In the data rows, the value 128 means zero.
Here are some points:
[171 129 170 123 109 165 109 147]
[166 127 164 125 126 152 106 147]
[138 120 133 125 110 126 125 121]
[132 125 130 132 128 129 124 123]
[119 112 130 106 143 135 112 127]
[152 151 112 150 174 119 119 159]
[121 123 125 127 142 136 121 125]
[ 98 135 123 120 164 140 116 122]
[122  99 126  40  74 150 189  64]
[146 108 128 102 126 121 108 127]
[102 154 134 168 122 141 149 112]
[107 177 101 149 104  89 173 126]
[162  59 162  55  74 117 121 163]
[108 147 135 143 126 143 141 119]
[140 115 128 142 143 107 125 152]
[127 145 144 141 106 130 158 140]
[104 149 128 135 125 136 148 128]
[168  88 117  90 141 105  91 136]
[148 139 117 177 130 102 139 117]
Here are 12 more points, each followed by its number:
[151  97 132 102 100 123 112 133] 0
[108 131 123 135 149 137 121 124] 1
[131 136 108 113  69  89 164 127] 2
[ 47 179 157 177 158 184 100 170] 3
[202 109  46 129 117  50  87 138] 4
[127 131 135 141 165 133 117 143] 5
[147 122 126 140 120 112 128 116] 6
[122 151 100 161 221 122 106 154] 7
[134 119 134 123 128 122 121 127] 8
[167 151 116 193 121 101 152 126] 9
[109 138 107 113 139 100 124 128] 10
[130 122 105 114  94 127 120 130] 11
Which of these numbered points is nearest to each point below, ignoring the 2 directions in which the first points spread most? Its number follows each.
[ 82 140 167 140  99 204  94 144] > 3
[137 109 132 112 123 127 120 124] > 8
[128 116 129 134 139 123 124 136] > 8
[ 87 120 128  61  96 165 214  72] > 5
[123 133  86 153 220 111  99 138] > 7
[116 119 128 119 141 143 108 127] > 1
[146 130 125 146 112 106 137 118] > 6
Now 12 new points, numbered from 0 again:
[122 112 140 111 118 144 125 123] 0
[131 119 130 131 138 148 103 132] 1
[130 137 153 145 125 149 136  75] 2
[141 118 149 110  87 133 132 117] 3
[117 131 135 120 124 130 123 113] 4
[165  67 128 125 154  87 154 178] 5
[149 135 112 120  82 113 162  96] 6
[142 116 120 115 114 121 147 101] 7
[126 141 150 178 116 141 146 123] 8
[160 115 111 135 129  98 111 130] 9
[152  89 177 166  82  96 175 188] 10
[105 151 137 153 159 149 138 155] 11
The same question for these:
[114 124 124 124 155 139 118 123] > 1
[212 126 144 148 149 132  88 151] > 6
[105 154 142 154 133 138 158 161] > 11
[ 85 171 136 123 136 124 133  78] > 4
[119 143  98 115  99  93 181 100] > 9
[131 119 117 138 160 123 109 129] > 4
[ 83 136 123  94 149 142 128 141] > 11
